In the data rows, the value 128 means zero.
A hidden rule labels the rows of this table. It goes by one to three of the table's principal directions, not those with the most spread.
array([ 93., 139., 158., 158., 116., 127., 132.,  98., 143., 135., 132., 104., 103., 127., 120.,
       128., 148., 151., 140., 174.,  92., 112., 128.,  85., 117., 141., 124., 157., 170., 108.,
       110., 131.]) J718
array([109., 134., 105., 133., 110.,  88., 115.,  57., 157., 113.,  73., 160., 187., 119., 190.,
        76., 150.,  73., 118., 186., 120., 152., 174., 192., 163., 113.,  74., 127.,  95., 119.,
       110., 121.]) J718
array([ 65., 142., 138., 169., 101.,  94., 141., 105., 155., 156., 126., 131., 138., 120., 116.,
       134., 156., 131., 140., 159., 112.,  96., 156., 121., 123., 137., 108., 134., 142.,  82.,
        68., 125.]) J394
array([114., 145., 122., 160., 128., 115., 142., 137., 133., 145., 168., 121., 111.,  95., 128.,
       147., 125., 122., 140., 123., 130., 107., 116.,  75.,  88., 139., 171., 129., 123., 132.,
       117., 120.]) J718
array([184., 109., 138.,  86., 148., 148., 109., 123., 131.,  98.,  89., 132., 162., 156., 136.,
       100., 129., 119., 103., 107., 138., 182., 130., 183., 143., 113.,  99., 128., 114., 152.,
       153., 142.]) J718
array([213., 107., 122.,  91., 170., 163., 140., 247., 137., 129., 134., 172., 104., 135.,  79.,
       179.,  97., 122., 115.,  57., 159., 164.,  72., 188., 126., 111., 206.,  72., 103., 152.,
       169., 142.]) J718
array([ 88., 150., 144., 108., 105., 142., 126.,  78., 102., 127., 165.,  88., 173., 155., 176.,
       109., 173., 138., 110., 129., 195., 182., 151., 100., 115., 143.,  58., 144., 124., 159.,
        98., 115.]) J606
array([ 91., 125., 144., 119., 131., 112.,  88.,  68., 159., 111.,  82., 132., 204., 130., 177.,
        64., 165., 153., 133., 128., 146., 162., 163., 159., 126., 115.,  85., 143., 112., 135.,
        87., 115.]) J394
array([ 45., 160., 127., 160.,  87.,  74., 137.,  53., 147., 133., 100., 117., 182., 135., 163.,
        88., 171., 106., 123., 192., 129., 122., 182., 151., 156., 144.,  42., 130., 113.,  85.,
        82., 121.]) J606
array([130., 151.,  83., 135.,  90., 135., 182., 137., 108., 138., 180., 135., 108., 128., 139.,
       180., 130.,  60., 109., 175., 143., 127., 119., 126., 144., 138., 127., 109., 127., 118.,
       134., 127.]) J606
array([178., 136., 119.,  65., 128., 180., 160., 162., 121., 125., 148., 144., 146., 185., 157.,
       146., 153., 100.,  79., 105., 192., 219.,  88., 211., 143., 129., 106., 101., 129., 169.,
       118., 139.]) J718
array([113., 139., 139., 105., 115., 129., 147., 104., 129., 125., 124.,  91., 187., 147., 184.,
        92., 170., 105.,  99., 120., 177., 182., 131., 121., 106., 150.,  71., 135.,  96., 141.,
        83., 111.]) J606
array([155., 125., 180., 106., 104., 131., 123.,  33.,  97., 106.,  92.,  59., 122., 192., 196.,
        42., 153., 116., 120., 160.,  79., 128., 147.,  96., 112., 156.,  20., 210., 183., 132.,
       101., 140.]) J718
array([146., 148.,  98., 104., 149., 154., 140., 187., 122., 120., 165., 157., 127., 135., 126.,
       165., 112., 135., 124., 100., 189., 165.,  76., 179., 139., 129., 177.,  71., 112., 163.,
       170., 131.]) J718
array([ 76., 139., 180., 139., 108., 109., 118.,  40., 138., 124.,  85.,  66., 160., 160., 155.,
        57., 176., 156., 116., 163.,  97., 133., 168., 103., 126., 150.,  32., 185., 152., 103.,
        78., 129.]) J606
array([117., 115., 152., 123., 138., 114., 116., 123., 141., 130.,  92., 124., 157., 133., 108.,
       115., 136., 129., 116., 126., 138., 157., 147., 146., 140., 133.,  91., 116., 103., 123.,
       127., 131.]) J606
array([118., 115., 113., 152., 140., 108., 118., 118., 130., 140.,  92., 159.,  66., 119.,  87.,
       137.,  79., 141., 150., 165.,  47.,  59., 118., 155., 172., 133., 146., 128., 170., 103.,
       151., 144.]) J606
array([ 44., 135., 131., 174., 115.,  62., 118.,  76., 173., 139.,  70., 125., 177.,  90., 156.,
        72., 151., 130., 147., 161.,  98.,  90., 171., 118., 125., 135., 101., 138.,  96.,  81.,
        71., 104.]) J718
array([149., 127., 133., 141., 122., 127., 124., 126., 113., 128., 143., 142.,  78., 136., 113.,
       149., 106., 122., 156., 152.,  98.,  92., 121., 121., 129., 132., 141., 133., 171., 124.,
       150., 145.]) J718
array([109., 122., 114., 143., 151., 153., 130., 178., 104., 153., 193., 127.,  73.,  96.,  50.,
       208.,  87., 175., 143.,  99., 138.,  99.,  93.,  70., 119., 137., 199., 108., 149., 144.,
       160., 128.]) J718
array([177., 143., 143.,  94., 119., 151., 143., 138., 113., 118., 148., 125., 148., 191., 120.,
       139., 153., 110.,  88., 106., 172., 189., 134., 193., 142., 124.,  77., 115., 132., 144.,
       137., 159.]) J718
array([199., 133.,  86.,  76., 147., 157., 130., 214., 124.,  96., 148., 201., 149., 151., 148.,
       165., 106.,  99., 140.,  89., 213., 177.,  77., 238., 144., 108., 184.,  43.,  99., 167.,
       185., 136.]) J718
array([142., 119., 129.,  99., 151., 190., 138., 172., 107., 142., 184., 115.,  91., 125., 110.,
       177., 120., 160., 111.,  96., 163., 170.,  75.,  85., 109., 135., 176., 127., 146., 179.,
       141., 120.]) J718
array([171., 122.,  85., 109., 179., 145., 126., 216., 133., 108., 146., 167., 131., 101., 107.,
       165.,  75., 145., 148.,  58., 171., 128.,  58., 162., 114., 124., 234.,  65.,  96., 163.,
       184., 125.]) J394
array([196., 130., 106., 108., 119., 130., 134., 144., 101., 104., 113., 163.,  88., 169., 131.,
       132.,  93.,  89., 133., 149., 101., 105., 118., 205., 176., 119., 119., 108., 151., 122.,
       187., 158.]) J606
array([184., 102., 129.,  88., 134., 189., 134., 153., 104., 137., 159., 150.,  88., 165.,  75.,
       196., 116., 122.,  98., 121., 136., 172., 109., 164., 156., 118., 124., 124., 176., 157.,
       147., 156.]) J606
array([127., 149.,  67., 128.,  98., 168., 198., 159., 109., 165., 218., 169.,  81., 138.,  68.,
       255., 122.,  60.,  79., 187., 159., 164., 101., 174., 184., 137., 136.,  79., 155., 133.,
       143., 150.]) J606
array([124., 130., 154., 159.,  99., 111., 154., 102., 143., 153., 132., 102., 112., 126., 133.,
       120., 157.,  99., 121., 148.,  84., 102., 152.,  78.,  91., 136., 108., 175., 150.,  95.,
        65., 130.]) J394
array([ 64., 156., 152., 166., 107., 109., 139.,  98., 139., 160., 147., 113., 118., 136., 102.,
       139., 158., 151., 123., 158., 118., 117., 153., 115., 133., 142.,  95., 140., 154., 102.,
        89., 137.]) J718
array([162., 108., 105., 126., 145., 132., 121., 125., 141., 116.,  97., 149., 111.,  96., 135.,
       122., 102.,  99., 123., 152.,  86., 128., 118., 132., 143., 111., 162., 134., 115., 137.,
       162., 125.]) J718
array([113., 120.,  99., 158., 146.,  98., 132., 149., 157., 146., 113., 152., 139.,  76.,  76.,
       154., 108., 110., 111., 123., 113., 120., 143., 139., 145., 117., 161., 100.,  77., 111.,
       139., 127.]) J606
array([ 75., 156., 105., 147., 119.,  92., 124., 130., 120., 121., 116., 142., 137., 132., 123.,
       120., 113., 148., 152., 146., 139.,  86., 135., 170., 173., 137., 116.,  86., 114.,  98.,
       158., 127.]) J606
array([ 97., 129., 150., 127., 101., 120., 124.,  85., 123., 128.,  99., 109., 135., 160., 143.,
        94., 152., 143., 130., 157., 104., 110., 158., 135., 148., 132.,  65., 156., 156.,  98.,
        97., 129.]) J718
array([159., 118., 138., 112., 130., 139., 116., 112., 125., 108., 116., 126., 127., 144., 159.,
       103., 126., 129., 143., 127., 114., 124., 117., 128., 112., 126., 128., 149., 153., 138.,
       126., 131.]) J394
array([ 97., 126., 180., 136., 130., 140.,  87.,  71., 125., 123., 114.,  97., 100., 152., 140.,
        83., 142., 215., 163., 136.,  78.,  93., 133.,  88., 111., 130., 112., 191., 210., 126.,
       100., 133.]) J394
array([ 96., 151.,  55., 178., 108., 121., 184., 168., 135., 167., 191., 177.,  64.,  78.,  84.,
       230.,  96.,  84., 134., 183., 106.,  73.,  95., 125., 153., 133., 210.,  87., 142., 101.,
       135., 127.]) J718
array([119., 144., 112., 138., 141., 111., 124., 175., 136., 140., 137., 176., 115., 124., 105.,
       152., 109., 141., 145., 109., 150., 115., 114., 185., 146., 122., 166.,  76., 116., 127.,
       148., 136.]) J718
array([105., 137., 142., 131., 110.,  86., 108., 100., 134., 103.,  78., 115., 184., 140., 171.,
        57., 149., 130., 144., 129., 135., 111., 172., 147., 134., 122.,  76., 130.,  91.,  97.,
       120., 118.]) J606
array([188., 104., 195.,  54., 136., 169.,  90., 117., 100.,  83.,  88.,  87., 163., 209., 180.,
        51., 155., 170., 130.,  75., 157., 178., 128., 144., 107., 125.,  60., 164., 150., 157.,
       126., 133.]) J718
array([164.,  93., 137., 100., 154., 134.,  86., 151., 117., 106.,  95., 133., 147., 121., 108.,
       109., 106., 149., 132.,  79., 136., 137., 146., 134., 135., 102., 134., 123.,  94., 141.,
       168., 126.]) J606
array([128., 147., 104., 117., 112., 130., 151., 154., 101., 113., 152., 113., 136., 134., 156.,
       130., 124., 112., 132., 122., 165., 118., 114., 118., 129., 138., 131., 105., 103., 126.,
       150., 115.]) J606
array([139., 107., 160., 111., 103., 114., 110.,  95., 116., 117.,  98., 105., 157., 145., 197.,
        64., 152., 111., 153., 118., 126., 112., 161.,  90.,  88., 127.,  80., 169., 127., 119.,
        79., 109.]) J718
array([ 59., 138., 178., 141., 105., 127., 119.,  47., 143., 145., 121.,  81., 157., 148., 150.,
        88., 190., 168., 115., 155., 118., 149., 166.,  89., 112., 140.,  53., 187., 164., 117.,
        48., 122.]) J394
array([105., 101., 191., 148., 183., 119.,  90., 134., 141., 130.,  93.,  57., 119.,  93.,  92.,
        79., 109., 224., 155.,  62.,  88.,  93., 110.,  15.,  62., 153., 163., 171., 125., 132.,
       123., 113.]) J718
array([128., 128., 180.,  97., 115., 138., 102.,  70., 127., 106.,  86., 115., 149., 193., 178.,
        68., 166., 147., 134., 157., 129., 165., 143., 168., 139., 134.,  45., 156., 171., 134.,
       106., 138.]) J718
array([139., 123., 109., 127., 150.,  85., 114., 124., 158., 112.,  46., 152., 169., 116., 140.,
        71., 113., 109., 114., 118., 103., 126., 143., 204., 162., 116., 116., 107.,  71., 112.,
       144., 130.]) J718
array([ 76., 178.,  88., 153.,  75., 121., 183.,  99., 124., 157., 190., 146., 115., 139., 154.,
       178., 157.,  74., 111., 205., 150., 133., 127., 151., 153., 148., 102., 110., 153., 115.,
        93., 130.]) J718
array([108., 128., 151., 168., 122.,  97., 121., 106., 150., 150., 115., 131., 113., 111.,  95.,
       129., 136., 123., 131., 153.,  87., 108., 163., 112., 126., 124., 118., 143., 134., 101.,
       110., 138.]) J606
array([169., 117., 119.,  91., 101., 139., 129., 142.,  91.,  98., 133., 107., 155., 146., 198.,
        87., 133., 112., 149.,  82., 155., 100., 137.,  97.,  93., 115., 120., 150., 114., 125.,
       113., 106.]) J718
array([153., 147.,  79., 109., 129., 167., 163., 177., 123., 136., 189., 177., 110., 140., 106.,
       211., 119., 101., 103., 131., 177., 171.,  83., 197., 158., 122., 170.,  75., 138., 156.,
       154., 144.]) J394
array([158., 143.,  87., 122., 141., 165., 176., 205.,  96., 156., 197., 156.,  51., 140.,  39.,
       243.,  82., 107.,  92., 131., 148., 145.,  73., 170., 178., 143., 171.,  66., 144., 148.,
       197., 159.]) J606
array([168., 139., 117.,  77., 140., 186., 137., 132.,  83., 112., 191., 126., 111., 165., 151.,
       170., 116., 111., 112., 134., 199., 206.,  73., 141., 132., 152., 122., 103., 152., 207.,
       179., 138.]) J606
array([ 62., 138., 155., 152., 127., 113., 132.,  90., 128., 149., 128.,  74., 128., 112., 134.,
       104., 145., 156., 124., 143., 117., 121., 134.,  52., 106., 162., 100., 157., 127., 124.,
        95., 110.]) J606
array([129., 151., 106.,  97., 133., 137., 128., 141., 129., 108., 128., 157., 187., 175., 106.,
       143., 139., 138.,  95., 106., 197., 189., 133., 253., 186., 117.,  87.,  69., 105., 138.,
       157., 152.]) J718
array([102., 128., 169., 174., 109.,  96., 134.,  87., 161., 149., 101.,  94., 124., 109., 119.,
        98., 163., 121., 120., 160.,  66., 106., 172.,  71., 103., 127., 102., 181., 132.,  84.,
        77., 128.]) J718
array([131., 164.,  64., 152.,  75., 102., 179., 140., 131., 141., 165., 198., 115., 144., 131.,
       188., 129.,  46., 132., 185., 132.,  92., 137., 221., 172., 118., 129.,  82., 144.,  85.,
       118., 149.]) J394
array([104., 128., 126., 131., 139., 136., 142.,  98., 139., 145., 131., 112., 132., 123., 117.,
       138., 133., 129.,  99., 140., 121., 154., 115., 120., 129., 149., 112., 140., 139., 143.,
       103., 129.]) J718
array([136.,  99., 197.,  98., 122., 148.,  99., 113., 115., 130., 122.,  79., 166., 152., 138.,
        91., 174., 156., 117.,  77., 160., 173., 173.,  69.,  83., 119.,  69., 175., 121., 141.,
        81., 118.]) J718
array([110., 130.,  96., 113., 131., 159., 141., 135., 127., 134., 161., 137., 138., 112., 139.,
       162., 132., 127., 112., 131., 166., 163., 103., 124., 132., 127., 152., 114., 122., 156.,
       123., 112.]) J718
array([200.,  94., 165.,  60., 153., 153.,  97., 104., 144.,  73.,  38.,  95., 206., 164., 192.,
        24., 156., 130.,  95.,  83., 132., 202., 137., 163., 115., 107.,  75., 166.,  92., 153.,
       125., 123.]) J718
array([ 69., 161., 118., 157.,  92., 102., 167.,  82., 140., 150., 133., 126., 125., 143., 145.,
       136., 151.,  96., 121., 203., 115., 117., 129., 148., 150., 162.,  80., 124., 156.,  98.,
        86., 132.]) J718
array([152., 125., 139., 124., 136.,  99., 115., 148., 133., 106., 108., 106., 193., 112., 140.,
        86., 138., 111., 121.,  71., 166., 145., 163., 114.,  97., 114., 117., 118.,  45., 126.,
       140., 118.]) J606
array([128., 108., 153., 131., 165., 118.,  69., 133., 145., 104.,  89., 128., 143.,  94., 128.,
        85., 112., 183., 165.,  96., 119., 118., 136.,  99., 108., 107., 168., 134., 102., 140.,
       162., 116.]) J718
array([122., 135., 101., 164., 117.,  89., 128., 129., 134., 116., 122., 130., 134.,  82., 143.,
       113., 113., 104., 154., 137., 104.,  69., 149.,  92., 115., 115., 162., 128.,  92.,  98.,
       143., 113.]) J606
array([ 97., 123., 121., 136., 138., 117., 109., 102., 139., 130., 117., 143., 148., 115., 102.,
       139., 123., 139., 126., 144., 132., 140., 145., 149., 154., 126., 113., 114., 123., 131.,
       137., 132.]) J718
array([191., 116., 115., 106., 149., 129., 126., 164., 149.,  95.,  96., 147., 174., 124., 120.,
       120., 122.,  93., 106., 100., 149., 170., 129., 183., 136., 104., 142.,  98.,  71., 133.,
       168., 137.]) J606
array([160., 107., 149., 117., 174., 154.,  96., 141., 133., 105., 112., 101., 111., 101., 137.,
        95., 106., 181., 144.,  86., 103., 127.,  92.,  68.,  87., 121., 191., 159., 129., 162.,
       158., 116.]) J718
array([107., 113., 138., 136., 187., 110.,  84., 131., 189., 103.,  66., 116., 206.,  61., 129.,
        71., 134., 176., 125.,  81., 138., 166., 131., 111., 100., 108., 176., 123.,  44., 144.,
       139., 101.]) J718
array([105., 114., 141., 135., 164., 106.,  87., 102., 117., 108.,  85.,  88., 136.,  99., 129.,
        71.,  94., 178., 150., 105., 102.,  96., 129.,  74., 119., 143., 131., 145., 104., 139.,
       165., 113.]) J606
array([103., 120., 130., 110., 150., 179., 120., 107.,  97., 127., 160.,  86.,  95., 129., 117.,
       146., 108., 190., 126., 127., 127., 136.,  83.,  67., 125., 154., 141., 154., 177., 169.,
       145., 120.]) J606
array([129., 120.,  74., 154., 139., 129., 139., 166., 124., 139., 166., 167.,  79.,  74.,  89.,
       197.,  75., 115., 154., 139., 109.,  76.,  96., 104., 132., 124., 219., 100., 134., 128.,
       165., 123.]) J718
array([129., 133., 140.,  80., 123., 160., 151., 105., 116., 114., 141.,  84., 197., 173., 159.,
       118., 167., 114.,  82., 109., 202., 215., 116., 141., 117., 156.,  54., 127., 115., 161.,
        99., 125.]) J718
array([148., 114., 157., 125., 150., 133.,  93., 133., 126., 120., 113., 128., 114., 131.,  99.,
       119., 117., 164., 139., 107., 113., 129., 138., 125., 128., 114., 135., 137., 137., 137.,
       156., 140.]) J606
Which label does each new row get?
array([221., 139., 122.,  78., 109., 147., 146., 157., 128., 103., 136., 168., 171., 188., 173.,
       127., 159.,  56.,  99., 104., 190., 202., 132., 233., 130., 102.,  97.,  99., 108., 148.,
       127., 151.]) ~ J394
array([178., 132., 126., 122., 123., 135., 143., 162., 127., 132., 143., 149., 111., 145., 119.,
       147., 130., 101., 116., 112., 130., 136., 125., 162., 127., 113., 141., 119., 130., 127.,
       133., 145.]) ~ J394
array([195., 131., 133.,  44.,  89., 165., 120., 107.,  79.,  83., 138., 136., 181., 216., 236.,
        85., 165.,  83., 124., 115., 211., 195., 143., 196., 132., 114.,  43., 129., 136., 167.,
       123., 130.]) ~ J718
array([130., 119., 150., 118., 148., 146., 124., 145., 125., 134., 130., 105., 125., 128.,  99.,
       135., 129., 152., 110., 105., 139., 158., 120., 106., 123., 134., 127., 129., 119., 144.,
       139., 129.]) ~ J606
array([255.,  74., 177.,  46., 149., 161.,  91., 157., 132.,  95.,  55., 153., 165., 194., 145.,
        76., 143., 105., 101.,  60., 140., 206., 147., 223., 128.,  86.,  81., 138., 113., 155.,
       132., 152.]) ~ J718
array([132., 107., 101., 111., 219., 122.,  92., 185., 168., 107.,  68., 156., 176.,  74.,  78.,
       120.,  77., 171., 111.,  64., 156., 178.,  86., 188., 155., 121., 196.,  58.,  37., 168.,
       205., 121.]) ~ J606
array([167., 133., 136.,  81., 100., 150., 136., 118., 116., 116., 141., 140., 180., 179., 170.,
       126., 175.,  71.,  91., 131., 200., 218., 158., 187., 140., 113.,  55., 116., 106., 152.,
       115., 136.]) ~ J718
array([156., 118., 160., 119., 149., 137.,  65.,  76., 137.,  97.,  81., 143., 119., 154., 129.,
        78., 126., 181., 141., 137.,  79., 133., 151., 173., 154.,  95., 111., 165., 174., 142.,
       160., 155.]) ~ J394
array([163., 115., 121.,  75., 150., 204., 147., 187., 103., 131., 180., 125., 112., 156.,  94.,
       193., 119., 154.,  98.,  82., 184., 187.,  69., 140., 130., 133., 156., 106., 150., 175.,
       147., 134.]) ~ J718
array([ 79., 117., 167., 141., 130., 116.,  84.,  61., 143., 127., 105., 115., 147., 121., 147.,
        89., 149., 173., 158., 149., 110., 123., 156.,  91., 108., 131., 100., 167., 158., 130.,
        90., 119.]) ~ J394
array([156., 131.,  74.,  97., 118., 153., 159., 183., 109., 130., 163., 175., 129., 138., 115.,
       193., 115.,  75., 101., 130., 186., 166., 111., 196., 173., 117., 139.,  66., 100., 142.,
       163., 132.]) ~ J606
array([100., 124., 107., 150., 147.,  84., 100.,  90., 147., 118.,  82., 135., 165.,  88., 133.,
        87., 110., 131., 134., 127., 105., 105., 155., 137., 140., 122., 126., 127.,  87., 121.,
       138., 120.]) ~ J718
array([152., 136., 132., 127.,  80., 126., 148., 109., 122., 129., 136., 139., 127., 160., 151.,
       131., 160.,  71., 115., 168., 122., 133., 167., 152., 140., 112.,  80., 143., 143., 102.,
       104., 140.]) ~ J718
array([121., 129., 128., 148., 142., 108., 132., 146., 144., 138., 122., 117., 132.,  93., 122.,
       118., 123., 127., 127., 106., 120., 117., 126.,  94., 103., 130., 158., 127.,  92., 123.,
       123., 116.]) ~ J606
array([108., 149.,  80., 130.,  85., 139., 175., 127., 109., 151., 189., 155., 119., 131., 132.,
       197., 141.,  60., 103., 184., 166., 149., 133., 147., 161., 132., 111.,  99., 130., 127.,
       119., 127.]) ~ J606
array([120., 126., 153., 111., 109., 110., 121.,  88., 100., 111.,  97.,  86., 156., 166., 168.,
        68., 139., 128., 136., 124., 130., 112., 152., 116., 124., 149.,  50., 152., 130., 115.,
       111., 123.]) ~ J606
array([158., 150.,  96., 105., 123., 155., 169., 174., 137., 133., 174., 163., 144., 149., 133.,
       179., 144.,  91.,  99., 113., 189., 183.,  92., 196., 131., 125., 150.,  84., 120., 148.,
       119., 138.]) ~ J394
array([ 72., 113., 185., 148., 159.,  85.,  64.,  67., 166., 109.,  41.,  84., 182., 104., 158.,
        16., 144., 211., 165., 104.,  90., 102., 156.,  82.,  90., 134., 107., 174., 113., 115.,
        94., 106.]) ~ J394
array([255., 106., 147.,  85., 121., 188., 151., 196., 107., 126., 185., 142.,  81., 161., 149.,
       166., 132.,  81., 129.,  75., 146., 153.,  91., 109.,  61., 108., 178., 149., 164., 163.,
       116., 142.]) ~ J394
array([167., 135.,  91., 127., 140., 120., 118., 156., 153., 110., 100., 205., 121., 136., 112.,
       141., 103., 117., 135., 137., 109., 118., 118., 251., 182.,  93., 166.,  84., 132., 117.,
       171., 154.]) ~ J394
array([142., 162.,  76., 123., 116., 157., 158., 155., 111., 146., 206., 207.,  76., 161.,  88.,
       238., 109.,  94., 116., 176., 167., 160.,  92., 235., 191., 126., 149.,  61., 179., 155.,
       171., 167.]) ~ J394
array([151., 109., 127., 113., 162., 131.,  87., 141., 126.,  90., 103., 124., 150., 105., 137.,
        96., 101., 162., 154.,  89., 135., 123., 119., 111., 114., 113., 166., 124.,  99., 149.,
       177., 116.]) ~ J606
array([ 12., 139., 150., 200., 115.,  54., 125.,  76., 141., 174., 104.,  99., 118.,  96.,  83.,
       116., 128., 153., 147., 171.,  80.,  58., 174.,  74., 137., 166.,  81., 138., 128.,  72.,
        86., 121.]) ~ J606
array([135., 145., 105., 120., 115., 108., 150., 141., 125., 115., 109., 136., 145., 147., 165.,
       104., 125.,  99., 129., 130., 139., 114., 117., 176., 144., 138., 114., 103., 107., 111.,
       132., 126.]) ~ J606
array([143., 114., 152., 128., 143., 166., 140., 129., 127., 158., 161., 108.,  80., 125.,  90.,
       167., 129., 142., 104., 121., 105., 151., 103.,  78., 102., 139., 147., 162., 171., 153.,
       107., 138.]) ~ J394
array([182., 130.,  78., 130., 135., 138., 158., 186., 134., 120., 132., 171.,  86., 116., 103.,
       171.,  89.,  92., 121., 136.,  98., 103.,  90., 178., 158., 110., 197.,  96., 126., 115.,
       178., 142.]) ~ J718
array([208., 119., 121.,  73., 145., 158., 114., 162., 114.,  88., 129., 162., 144., 166., 169.,
       122., 114., 112., 145.,  92., 176., 165.,  90., 193., 118., 118., 147.,  99., 132., 172.,
       163., 138.]) ~ J394
array([138., 134., 135., 137.,  93., 106., 152.,  97., 146., 131., 109., 108., 162., 130., 181.,
        84., 171.,  73., 107., 140., 112., 131., 166., 114., 102., 120.,  88., 165., 106., 102.,
        68., 119.]) ~ J394
array([120., 117.,  92., 136., 142., 120., 125., 132., 136., 126., 123., 154., 130.,  89., 115.,
       152., 100., 109., 133., 146., 125., 123., 120., 133., 145., 126., 159., 103., 106., 134.,
       154., 120.]) ~ J606
array([111., 124., 177.,  99.,  82., 104., 113.,  69., 109., 105.,  89.,  67., 213., 165., 240.,
        19., 194., 107., 135., 116., 169., 146., 192.,  83.,  85., 135.,  15., 176.,  91., 115.,
        59.,  95.]) ~ J606
array([139., 144., 129.,  81., 108., 150., 130.,  91., 119., 107., 129., 136., 183., 195., 170.,
       114., 167., 109.,  96., 141., 186., 205., 139., 216., 160., 127.,  46., 117., 139., 151.,
       116., 144.]) ~ J718
array([117., 155.,  91., 147., 157., 146., 153., 166., 139., 137., 156., 149.,  81., 116.,  60.,
       191.,  94., 155., 107., 144., 114., 130.,  73., 171., 174., 135., 189.,  86., 144., 134.,
       186., 150.]) ~ J606
array([ 28., 155., 153., 182., 120.,  99., 122.,  67., 132., 152., 135.,  83., 111., 113., 101.,
       118., 141., 185., 139., 173.,  94.,  90., 149.,  66., 133., 159.,  98., 155., 157., 103.,
       108., 126.]) ~ J606
array([ 93., 116., 169., 176., 145., 106., 118., 120., 133., 155., 109.,  75.,  76.,  93.,  68.,
       115., 111., 180., 135., 125.,  49.,  67., 141.,  29., 108., 143., 143., 173., 141.,  97.,
       125., 126.]) ~ J606
array([144., 104., 100., 129., 178., 107., 104., 145., 145., 109.,  94., 127., 161.,  59., 151.,
        90.,  86., 131., 146.,  72., 126., 112., 103.,  91.,  88., 127., 198., 120.,  62., 155.,
       151.,  99.]) ~ J718
